In the data rows, 128 means zero.
Here is a table of points, one per row:
172 114 125 115 164 139 115  93 154 103 149 151  73 157 127 125 141 153 154  95 190 109 208 104 148 159  81  71  97 138 117 101 133 150 151  86 101 135 128 120 150  94  65 105
135 145 106  66 122  97 122 129 201 161 132 176 191 162 111  48 147 106 110 158 130 109 123 149 121 116 150 150 168 162 132 123 161 104 144 103  45 116 129 160 149  99 118 137
187 151 111 104 169 160 130 191  76 125 120 121 146 118 127  97 123 138  71 143  76  74 171 128  94 128 137 155 175 168 122 126 148 139 169 157 154 158 117 159 152 141 142 128
138 168 167 115 137 115 159 122 140 176 102 138  80 105 114 122 190 138 173 143 136 146  99  84 132 139 100 148 111 154 132 116  68  87 119 149 126 179  94  54 115 126 113 144
134 121  84  72 132 149 158  66 140 124 182 159  92 145 129 128 116 192 132 127 161 135 167 136  96 129 164 135 120 107 188 164 139 133 119 115 123 146  84 145 164 205 189 179
147 116 110  66 160 147  80 155 138 165 114 142 157 182 142  90  83 135 162 130 163  74 128 137 137 107 148 113  64 141 156  98 116 125 131 158 181 132 191 141 106 122 158 176
 75 119 126 118 128  83 132 213 131 145 111 133  63 119  57  93 177 104 118 139 130 147 144 127 161 115 158 129 160 171  88 111 163  52 107 103 141 174 141 174 175 161 139 159
157 112 108 132 163  81 116  95 166  98  75 222 173  73  96 109  84 123 127 119 176 138 127 133 158 105 151 131 133 142  92 112 134 129 103 143 159  89 145 108 101 141 170 192
172 113 112 101  81 152 147 128 191 141  93 155  71 166 112 103 152 133 106 106  62 133  91 121 119 147 134  95 171  92 116 105  64 193 150 144 100 147  96  84  90 110 117 133
196 104 182 138 111  99 134 108 104 189 171  99 151 123 138 139  83 130 115 170  89 177 171 107 155 117 151 108 123 157 149 158 141 114 157 194  93 146 108 119 145  92 174  57
131  92 152 159 161 148 108 141 126 107  54 114 167 114  90 133 143 170 138  76 151 131 142 176 144 108 119 101 180  96 169 174 118 103  89  95 163 170 155 158  96 116  93  74
117  81 142 211 130 115 130 130 174 188 131 117 142  89 109 120 139 155 124 129 137  98 102 124  76 128 131 148 104  88 124 137 106 196 192  94 130 170 142 175 139 128 139  98
 76  82 124  93 190  95  91 112 147 159  95 138 147 149  85 182  58 104 116 159  79 155 103 149 113 135  67 124 135 134 193 105 142 122  94 117 129 143  87 126  86 158 173 125
 91 147  82 183 137 144 100 100  96 105 104 140  98 104 110 119 132 149 165 156  81 165 179 121 115 157 164 143 127 142 111 103 145 152 113 129  73  90 157 163  74 137 105 132
110 114 133 162 124  91 170  95 128  81 164 109 142 135 120 137 151 131  97 159 183 105 102  89  96 141 157  77 219 110 150 121 119  88 142 114 161  99 173  92 180  95 142 151
 88 145 121 163  77 153 166 100 195 172  83  65 138  87 119 113  77 183 147 117 130 140 151 135  94  65  67 102 129 156  99 189 126 102 151 151  87  86 148  96 133 144 111 203
117 129  46 146 155 147 138 100  75 131  84 105 148 178 113 152 131 102 147 144 117 117 119 122 213 139 127 130 151  64  99 174 135 119 160  84  58 156 113 103 110 113 137 157
 89 162 130 104 188 160 136 165  95 144 103 130 136 139 108 122 141 143 156 149 129 141  70 156 118 149 122 148 102  86 104 128 112 103 128 176 148 122 131 100 227 101  87 113
161 125 210 129 120 134 115 142 152  80 115 157  84  78 112 126 156  95 151  72  99  47 131  78 172 178 100 173 117  91 168 135 120  86 139 180  79  97 104 139 123 124 151 144
109 155 141 159  98 110 131 144  82 130 144 146 168 160 119 162 120 156  75  64 175 125 127 116  90 156 125 122  80 134 109 108 134 115 139 119  62 145  93 132 157 127 117 142
188  75 109 117 127  75 149 148 115  79 100 117  78  89 140  81  60 158 143 135 103 151  88  83 148 110  81 147 108 120 111  72 106 151 138  73 150 126 117 111 168 171 100 105
148 132  90 145 126  65 129 108 112 108 103 103  82 181 163 154 146 104 178 102 144 212 119 149  94  99 125 141 130 165 183 140 141  98 195 185 154 101 135 203 126 103 118 106
120  96 170 132 157 149 106 106 129 123 144 106 153 178 114 160 150 160  95  85  55 172 109  90 143 147 129 170 122 155  94 169 168 135 117 108 174  87 130 116 157 103  70 206
 79 144 146 117  86 149 110 112  62 195 156 162 105 161 123  98  51 144  68  55 161 129 103 136 149 107 130 121 150 129 137  86 121 126 155 137 151  95 157 124  79 197 126  92
 80  79 126  90 156 144 199  85 109 180 170 154 153 132 139 158 182 155 125 123 108 117 165 115 135  70 132 163 133 129 172  79  71 125 105 110 148  94 163 151  92 108 164 129
125  93 136 157  93 166 156 117  90 165 151 164 175 153 120 136 125  61 238 102 115 129 180 133 137 106  74 155 143 105  97  87 158 160 141 158 142 156 109  86 162 155 149 121
114 129 172  90 149 138 152 159 139 101 145  98  98 146 198  94 107  80 160  98 166 178 170 138 152 114 119 137 150 121 100 188  93 109 162  93 128 125 108  94 102 154 186  54
124 149 121 126 188 127  94 109 160 164 129 143 133  50 166 129 199 115  88 132 103 115 160 124 154 107  88  58 100 118 142 104 127  96 170  93 176  77  70 115 116 162  98  90
 64 177 138 163 140 162 120 102 145 137  94 165 115 133 210  93 105 108  92 152 118 119 101 128 146 143 156 143 105 161  90 180  95 145 114 108 148 178 118 164 176  81 112 124
147 151 150 160 169 107 107  96 131 183 169  65 105 187 112  51 117 116 141 168 124 107 119 166 125 176 117 144 120 106 122 115 139 131  45 121 138  35 150 126 138 162 144  98
177 190 149  88 145  68 181  68  88 116 107 126 146  96  94 111 181  75 103  79 118 124 105 165 132 128 103  97  86  92 105 139 107 189 127 147 119 118 112 133 136 137 124 131
152  97 102 156 122 169 136 158 122 166 193 130  88 100 128 147  95  89 127 170 162 100 114 112 146  94 150 120 132 110 174 208 158 155  83 139 134 102 127  93  92 113  80 136
165 134 155 130 119 138 159 139 103 150 141 123 170 126 131 125 118 164 151 135 120 131 136 133 118 168 154 132 181 189 131 134 123 144  70  87 134 138 111 182  73 146  80 140
148 112 111 149 132 103 124  77 163 139 187 107  88 141 142 137 107 100  98 106  85 105 136 121 154 112 142 121 102 106  83 138 176  97 169 155 181 200 165 115  91 152 142 148
117 196 144 141 150 171 150 182 172 109 135  96 113 137 101 147 124 166 109 105  91 169 108 162 178 122 200 127  85 122 153  94 143 133 107  99  87 115 176  90 131 102 177 108
140 134  60 190 130 159 133 137 116 118 112  77 182 158 119 165 126 127 118 118 136 110 120  91 113 186 151  99  98 174 123 127  62  93 134 117 135 123  97  99 120 154 191 139
 84  88 171 112 135 125 119 126  88 107  86 121 110 143  99 136 118 156  72 159 132  78 148 112 130 112  66 125 132 140 134 137 128 133 130 151  42 127 161 128 142 139 125 113
148 117 145 144 110 135  35 139 161 107 160 111 113 115 179 190 146 108 125 123  95 127 175 205  68  90 129 134 137 119  79 121  91 129  50 131 114 109 186 110 170 136 160 149
162 124  46 141 108 154  92 131 197 155 122 121 144 150  97 145 140  76  76  87 185 153 106  82  99 124 105 188 124 140 146 143 128 129  65 120 132 127 160 120 166 136 111  78
139  97 146  98  59 135 160 125 111 148  34  88 117 125 152 156  83 115 103 145 152 101 160 125 107 117 191 149  90  93  74  86 171  95 107  92 144 111  96 143 137  52 140 110
120 148 143 141  35 137 124  93 115  71 102  91 125 127 106 136 184 136  92 168 164 114 148 155 107 149  88 154  87 106 156 170 109 145  92 121 188 134 130 145  75 130 127 144
100 131 117  77 155  83 167 139 181 108 175  70 145  90 147 130  78  75 151  83 119 111 143 104 124 188 134  94 125  93 113  99  74 123 117 147  86 173 113 152  96 117  53 145
115 101  86 161 132 110 105 144  80 107 169  78 153 107 169  88 151 163  96 134 163 117  92 144 186  59 125 154 104 109 164  94  95 150 115 148 102 151 106  98 108 106 138 168
117  86 138 105 151 212  92  87 110 115  86  71 116  30 116 119 149 103 144 137 184 178 118 138 113 155 180 130 178 150 128 102 153 174 142 192 122 133 112 163 139 139 123 137
122 182 166 113 112 118  94  92 129 132 135 111 134 111 104 199 120 140 165 151 149 102  96 134 160 125 140 153 132 201 139 133 123 188 155  54 142 163 164 107 156 141 137 111
100  80 101 115  42 139  94 100 140 100 154 125 159 108  91 113 149 159 134 147  99 121 141 168 191 206 150 144 114 132 157 135 117  75 158 151 168 113 133 110 136 125  95 101
136 106  86 141 119 124 148 101  86 134 139 180 109  74 189 142 119 164 146 108  88 104  66 196 110 164 136 129 154 166 124 143 166  77 103 133  69 133 125 152 155 113 144  85
103  73 136 107 142  78 124 179 123 146 153 155 111 153  88 164 160 168 121 139 158 117  95 130  84 111 177  81  90 114  51 182 107 161 128 159 123 120 108 104  81 132 148 103
166 124 163 154 106 156 196 144 151  70 101 165 142 148 134 144 143  75 132 152  84 152 122 135 139  93 158  54  61 127 190 106 130 128 129 137 107 163 149 130 153 187  90 116
Along one direction, these points spread out more than along any other. Take the direction at right angles to it along which they spread out most. Then take the direction at right angles to both along which they spread out most. Go by this last direction. Where along it does each point below lie, from 0 to 99? 50 is the average, and the first point above lies past it. One standard deviation of the points above along it is 16.
131 194  76 107 114 155 142 179 144 126 138 121 128 115 142 137 162 184 140 111 124 124 105 101 139 129  55  89 175 141  85 114 215 130 107 151 151 132 139 138 116  72 161 106 41
111 159 169 165 139  96 131 111 174  95 151 156 151 160 158 110 104 159 150 145 130 201 153  65 150 106  94 133 147  90 126 105 119 146  96 205 136 156  97 168 115 139 156  90 46
 96 169 117 170 142 112 170 187 104 101 159 181 118  90  88 117  88 109  92 156 129 159 180 186  91 166 100 169 118 129 137 128 115 148 163 107 155 139 110  95 130  54 114 157 47
120 128 126 123 144 102 149 139 146  80  89 133 143 158 218 143 162 140 138 168 144 103 153 158 102 153 161 189 155 156 117 116 173 135 139 149 126 122 133  71  82 194  55  95 44
152  85 155 121 119 163 147 163 117 124 154 134 156 136 166 136 158 102 104 168 166 162  57 153 162 172  54 127 127 147  72 124 138 121 143 100 122 108 142 202 124 127 149 174 44
147 178  95  96  97 139  85 125  93 116 152 158 125 113 113 169  90 121 168 187 127 128 132 107 126  94 141 130 148  95  90 159  67 101 123 136 162  73 176 165 152 112 103  92 49
134 122 148  82 125 120  73 126  71 134 122 165 134  91 181  66 143 109 147 116 101 194 125  54  32 152 120 105  98  88 179 135 159 108 131  81 116 144 193  83  83 125 138 152 47
160 198 154 128 100 141 102 174 143 155 131 130 113 132 125 182 115 129 114 155 160 120 112 153 113 120 146 148 169  69 140 101 149  99 169 105 129 151  74 152 131 138 120 177 45
140 130 146 123 124  79 124 149  99 143 102 141  82 166 175 118 132  92 129  85  96 126 177 103 178 131 134  73 145 149 163 125 116 197  92 158 151 124 108 122 161  97 132 148 42
126 144 148 124 152 169 118 112  97  53 174 129 121 164  78  85 125 103 154 128 109  83  85 132  62  31 143 134 147 181 109 103 156  87 148  98 131 123  62 151  99  93 120 115 33
 61 135 112 144  80  90 107 185 154  95 128  93 181 120 128 148 125 132 171 108 120  73 103 103 132 125 151 116 113 110 172 173 163 201 148 110 150  81 122 122 145 142 140 135 70
